One vector is turned by the same rotation once a tick. Each row is the vector after some number of ticks, and that number follows the row.
The counts run from 0 to 322.
154 130 120 125  95  78 109 135 141 118 153 120 133 138 143 112 133 150 120 108  96 147 127 131  99 145 111 121 147  98  76 155 182  76 157 134  97 108 140 136 120 125 139 141 152 101 147 164 111 115  84 143 111 159 154 117 130 120 158 103  79 121 124 117 137  86 111 131 152 115 116 129 135 133 144 134 106 134  96  90 135 182 123 122 112 119 186  88 -> 112
169 131 109 111 105  83  93 134 123 120 126 133 142 115 142 106 150 167 112 128  96 144 117 131 116 157 115 131 152 101 102 134 169 102 158 131  87 113 147 146 138 128 149 157 141 119 164 163 104 159  94 153 114 166 141 122 152 128 130 101  89 124 126 129 148  65 116 107 145 140 110 144 115 142 125 137  96 143  94 119 120 187 118 148 134 100 180  88 -> 32
155 118 139  87  81  71 108 138 128 110 134 128 128 130 140 114 140 138 103  89  73 147 121 120  99 150  87 127 134 114  94 129 181  94 148 147  74 115 135 130 111 120 128 142 139 113 140 142  94 118  83 150  98 155 140 129 131 128 140 119  77 112 133 121 151  66 100 127 124 110 132 140 132 131 118 149 118 148 125 108 139 192 125 120 115 132 182 112 -> 144
151 105 131 107 106 100 137 131 119 101 140 115 122 124 156 119 128 150 112 106  88 139 131 124 106 149  79 107 133 105  83 149 166  97 167 160  88 120 108 136 110 134 132 158 146 104 133 159  98 135 118 148 100 160 166 146  98 135 142 113  87 114 102 105 147  62 113 141 133 133 137 143 120 100 136 152 115 160 109 111 140 169 127 127 119 132 207 111 -> 162
144 111 108 131  87 104 118 140 130 101 119 135 149 131 147 102 137 149 130 131  71 161 136 141  87 143 113 125 138 115  71 150 169  99 158 150  88 111 140 148 116 129 166 162 146 110 147 166 106 146 106 153 112 151 148 107 113 120 137  95  85 123 114 124 155  70 109 120 130 144 122 129 126 121 132 157  93 125  85 118 140 173 134 136 128 125 184 105 -> 302
172 114 137 110  79  89 104 154 138 106 119 135 131 129 140 109 159 163 108 105  78 136 112 109 130 153  98 125 141 112  97 117 182 105 155 125  77 126 126 122 125 130 142 141 132 131 156 162  99 146  96 138  83 163 139 133 121 135 132 113  94 115 114 105 163  76 116 100 143 142 109 153 119 127 117 148 102 131 132 114 132 185 118 158 141 109 173 101 -> 216
169 103 120 107 120 100 125 130 106 119 120 124 132 111 141 105 137 164  96 126  92 134 120 124 115 151  99 104 129 115  96 126 166 124 148 133  94 117 136 138 128 123 157 161 121 123 168 182  96 165 110 154 102 172 136 141 138 141 132 109  75 117 128 117 148  54 113 120 138 133 104 149 104 111 129 142 108 144 116 116 134 179 121 167 135 126 199 102 -> 22
164 120 115 105 101  91  96 127 116 112 137 125 129 115 141  91 139 163 104 125  92 141 111 125 112 153 101 116 144 117  90 127 161 115 149 135  95 127 147 145 125 127 160 157 131 114 166 155 108 155 100 150 110 171 133 133 147 136 141 102  79 110 123 121 135  47 102 110 146 127 118 145 108 120 114 131 104 138  99 122 139 182 115 149 131 102 199 105 -> 27
155 113 132 104  98 109 121 123 127 105 132 124 149 135 164 104 135 135 129 119  75 163 149 142  85 146  94 108 117 105  82 155 161 106 153 139  81 121 126 137 121 112 147 154 146 108 163 180 113 146 124 164 112 159 166 128 106 135 160 108  87 121 123 132 162  75 115 148 117 142 112 136 131 132 131 148 104 133  97 107 109 182 126 134 120 147 189 112 -> 84
169 125 134  91  72  86  97 138 134  98 127 128 128 131 134 108 161 147 125  87  81 157 120 123 119 153  89 126 142 118 104 130 179 105 148 135  81 148 129 125 121  91 131 142 139 122 150 168  97 134 102 151  90 168 133 127 120 131 118  92  98  96 126 119 153  85 107 115 133 143 115 155 118 125 117 152  87 126 122 125 123 170 121 150 136 120 184 113 -> 219
153 117 118 137 126 111 136 135 127 110 140 132 123 117 152  82 120 160 123 131  93 133 133 144  94 142 117 108 147 109  64 140 158 104 161 131 103 126 137 137 128 130 159 157 143 107 156 164 114 147 115 149 108 180 162 120 122 124 160 106  75 110 111 113 138  71 106 129 145 137 127 127 101 115 155 140 100 143  93 100 155 175 133 149 127 120 201  96 -> 313
146  97 138 105  89 108 120 142 118 115 108 136 135 126 130 106 141 154 109 121  64 142 118 123 104 137 117 123 139 130  88 112 164  99 159 127  94 110 138 124 130 122 157 143 136 112 155 168 101 150  91 157 102 174 132 111 125 125 126 105  66 121 127 135 148  68 102 107 138 133 108 143 115 124 130 155 113 122 116 114 146 194 125 154 137 127 187 102 -> 290
153 144 123 115  94  78 101 135 140 117 152 122 132 131 142 106 135 146 127 102  94 154 125 140  93 151 115 124 153  93  77 152 172  74 155 128  93 120 142 134 120 112 137 138 161 107 150 157 113 117  93 149 114 162 152 112 136 115 159 102  88 115 124 124 137  86 112 129 146 123 124 128 130 136 138 133  99 134  96  93 133 180 121 120 109 113 185  92 -> 111
165 121 144  84 103  77 119 138 124 120 127 134 126 119 135 124 148 145 111  94  79 136 119 134 103 149  97 127 139  98 108 119 176  94 156 128  73 118 133 118 135 114 117 136 145 129 144 162  94 132  98 160  99 177 158 128 138 124 138 125  86 120 138 130 163  80 100 123 127 111 125 146 126 145 129 143 117 159 140  91 127 192 120 140 115 138 178 102 -> 140
167 110 131 104  81  92 100 152 147 106 126 126 135 129 142 122 153 163 109  96  81 147 114 114 128 139 102 120 138 120  90 133 190  93 161 135  89 118 119 135 118 122 145 144 145 112 150 167 103 134  95 142  91 161 128 133 119 135 124  98  80 111 114 100 142  76 125 111 162 152 104 153 123 129 123 152  97 125 121 119 136 172 123 149 137 109 185  96 -> 222
178 125 125 100  79  90 106 143 146  96 124 128 140 120 148 122 165 150 131 100  84 159 129 136 113 151 101 123 144 108 100 148 182 105 149 139  75 134 116 142 128 105 133 150 156 122 150 175 100 143 110 152  96 166 146 129 113 125 122  92 109 107 115 110 160  90 123 113 142 160 124 151 123 137 125 150  82 131 105 124 116 161 130 145 139 110 185 106 -> 226
175 114 145  98  93  88 104 153 142 114 122 132 126 122 136 113 161 166 108  98  83 133 109 112 126 149 105 121 146 109  99 114 182 108 160 125  83 130 121 120 132 122 133 135 136 129 159 172 101 144 101 144  85 175 141 131 126 135 134 111  91 110 117 105 153  82 113 104 155 140 111 156 116 136 124 146 100 140 135 111 132 182 111 158 137 106 178  96 -> 215
171 120 150  87  90  93 107 136 134 111 128 129 111 128 133 111 148 150 112  91  92 134 115 115 122 143  93 116 141 119 103 118 176 107 159 120  83 151 126 112 126 100 130 137 138 121 154 168 101 135 110 150  86 181 140 135 122 136 132 111  84  99 131 109 146  88 107 119 142 136 106 155 107 125 129 151 104 136 142 111 135 179 115 162 125 122 194 105 -> 213
175 127 141 119 104 107 120 145 145 101 138 135 109 132 159  97 147 154 133 107  96 125 138 129 115 155  83 112 143 107  97 127 175 111 157 132  75 157 120 123 133 117 118 146 135 123 153 163  99 145 126 155  86 177 174 136 100 141 164 125 104  94 103  91 154  94 117 133 137 143 129 149 106 128 137 156  94 153 115 106 128 176 123 148 128 116 185 111 -> 202
160 108 146 113 120  97 136 141 135 127 136 125 124 125 147 105 126 155 100 108  86 117 138 133 107 150  93 106 129  93  90 127 174  98 149 129  85 108 132 118 131 139 131 141 130 117 151 160  97 129 100 150  94 170 167 142 125 134 164 139  74 122 126 105 156  71 112 132 128 103 120 143 117 131 143 138 126 157 134  81 142 196 120 138 121 134 182  95 -> 131
156 119 145  78  93  77 112 142 143 119 129 131 127 110 143 132 151 147 111  88  77 142 113 129  97 143 104 124 134 107 102 131 183  83 175 139  84 108 123 132 124 116 112 130 158 115 138 161  90 129  90 152  99 165 156 127 133 125 135 113  85 118 127 124 148  85 113 125 150 134 132 138 133 155 133 150 107 155 128  99 126 180 124 127 111 125 180  96 -> 147
171 115 147 109  82  99 106 141 131  98 133 123 112 143 139  92 144 151 107  97  78 135 128 115 120 150  77 118 134 119  92 116 174 114 149 128  79 148 131 117 116 120 134 146 122 124 158 158 102 137 106 143  82 171 138 140 110 142 142 113  87  95 122 102 151  71 103 120 129 126 111 159 108 115 118 146 109 136 126 118 141 189 115 150 137 120 183 118 -> 211
156 121 141  76  90  80 109 131 132 109 137 122 124 118 141 131 149 140 114  82  81 145 115 131  96 141  94 127 140 116 106 135 178  87 166 140  84 120 129 128 117 108 113 133 151 112 137 162  92 123  92 159 107 169 153 130 132 126 130 106  79 113 137 124 152  83 103 132 141 122 132 143 131 140 128 154 107 146 129 101 126 180 124 124 107 135 189 100 -> 146
155 117 125 121  88  89 103 147 157  98 131 147 121 129 152  98 144 152 121 112  88 134 121 130  90 142 104 120 126 134  92 132 188 112 153 147  86 127 145 148 118 121 140 150 135 113 160 164  86 139  98 148  93 164 138 115 130 132 147  97  86  99 130  98 136  84 123 127 158 152 116 134 123 147 124 155  81 134 108 126 137 164 134 149 122 117 180 101 -> 2
158 106 123 107  98  96 125 140 139 101 116 145 131 118 148 122 142 143 119 113  84 133 130 133  98 142 102 111 112 123 107 138 192 116 152 147  85 125 139 141 130 109 136 156 131 116 158 192  78 144 106 162  97 168 140 121 120 135 124  94  89 106 146 107 145  91 131 133 146 151 103 133 122 137 136 164  83 134 116 111 125 167 136 158 123 139 185  92 -> 5
155 118 142  91  84  75 102 143 136 112 136 132 128 130 139 109 144 147 103  93  78 144 125 127  97 159  89 130 140 105  87 126 178  96 156 145  75 112 137 131 113 134 132 139 139 118 142 138  99 129  86 146  97 158 147 128 132 127 147 122  85 119 120 121 161  62 101 121 128 109 137 142 133 138 112 143 118 149 125 109 137 189 119 117 114 124 176 115 -> 143
177 112 119 107  78  91 115 145 132 103 111 126 142 130 134 132 156 153 119 101  75 156 128 121 126 152  93 121 137 109 102 143 191  98 149 148  81 122 120 137 122 111 139 152 138 120 149 187  94 137 105 147  95 157 135 132 108 130 112  94  95 119 127 110 158  85 123 114 138 148 100 151 130 125 131 155  91 124 119 120 120 171 127 152 138 127 179 100 -> 224
166 135 130 116  97  84 123 147 144 109 130 135 114 140 144 132 145 146 130 106 101 129 120 127 120 143  89 129 150 104 107 144 187  78 168 142  89 139 123 135 136 113 110 139 145 111 134 175  82 131  99 155 107 171 169 121 103 127 132 100 100 104 129 101 148 110 122 131 154 144 105 143 127 131 159 164  88 142 113  95 125 179 131 145 109 117 177  79 -> 189
172 119 147  98  83  91 109 133 128 104 129 121 112 136 135  99 146 150 114  91  83 133 117 112 120 147  80 117 139 123  98 116 174 112 149 125  83 151 127 114 123 107 132 142 124 125 157 168  94 134 108 149  84 176 136 139 112 138 138 110  83  94 129 105 146  80 100 124 130 126 103 155 108 114 125 150 103 134 131 113 139 184 117 159 132 128 186 116 -> 212
164 120 132 134 114  96 134 146 139 112 142 126 136 130 159 104 124 142 115 121  92 127 151 145 101 165  94 111 133  86  83 149 179  98 143 143  76 112 131 132 127 138 135 147 134 117 152 158  96 124 108 151  97 161 174 134 117 130 173 131  88 122 120  96 168  76 117 137 118 110 129 139 124 129 140 133 110 157 112  85 135 188 131 125 119 133 173 100 -> 125
154 113 140  93  94 113 112 131 120 106 118 132 128 124 134  89 146 145 123 114  74 151 127 143  97 141 105 123 147 128  99 113 155 112 157 122  79 141 147 124 136  99 145 143 133 114 157 155 104 145 116 171 100 186 147 114 123 133 140 108  73 103 128 140 155  74  88 118 118 133 123 145 103 127 129 153 107 125 111 120 143 187 124 158 135 127 193 120 -> 286
184 137 123 114  97 104 107 140 128 112 128 125 130 125 128 100 148 161 127 125 101 137 131 144 128 162 112 127 177  99 106 126 174  96 149 125  75 140 148 133 148 116 140 144 136 112 155 144 102 144  95 160  99 179 147 121 134 124 138 109  87 109 120 114 155  75 104  96 138 130 124 155  99 131 140 139 100 140 100 114 132 192 113 157 145  87 180  99 -> 251
159 136 143  94 109 108 100 119 126 122 139 126 118 135 150  88 133 145 121 117 103 134 128 141  97 145  98 114 139 116 107 120 158 104 156 112  91 149 149 129 140 106 129 142 126 100 171 158 101 151 108 174 109 186 157 122 137 139 166 118  65 102 137 136 140  82 100 139 136 124 106 147 103 141 135 144 111 143 102 106 122 206 115 151 117 115 188 105 -> 61
163 138 117 116  90  77 113 129 113 117 141 125 146 144 130 105 137 145 123 111  79 158 133 129 103 163 104 129 145  81  84 148 169  85 138 137  86 108 145 132 125 122 140 150 143 118 149 167 109 123  92 149 116 154 150 116 135 111 141  99  91 125 135 136 161  75 101 118 126 105 100 139 133 115 142 138 108 130 105  82 119 193 117 131 115 126 176  99 -> 108
149 113 136 109  81  94  94 141 142 105 133 138 142 146 162 100 139 138 122 120  71 159 137 128  87 149 100 124 119 123  81 136 178  93 158 134  86 112 139 139 114 127 146 147 138 104 164 158 106 145  99 157 111 152 141 113 122 131 161 108  82 118 120 128 155  78 120 130 131 139 110 134 139 152 117 151 109 124  96 120 122 187 124 128 117 127 171 105 -> 76
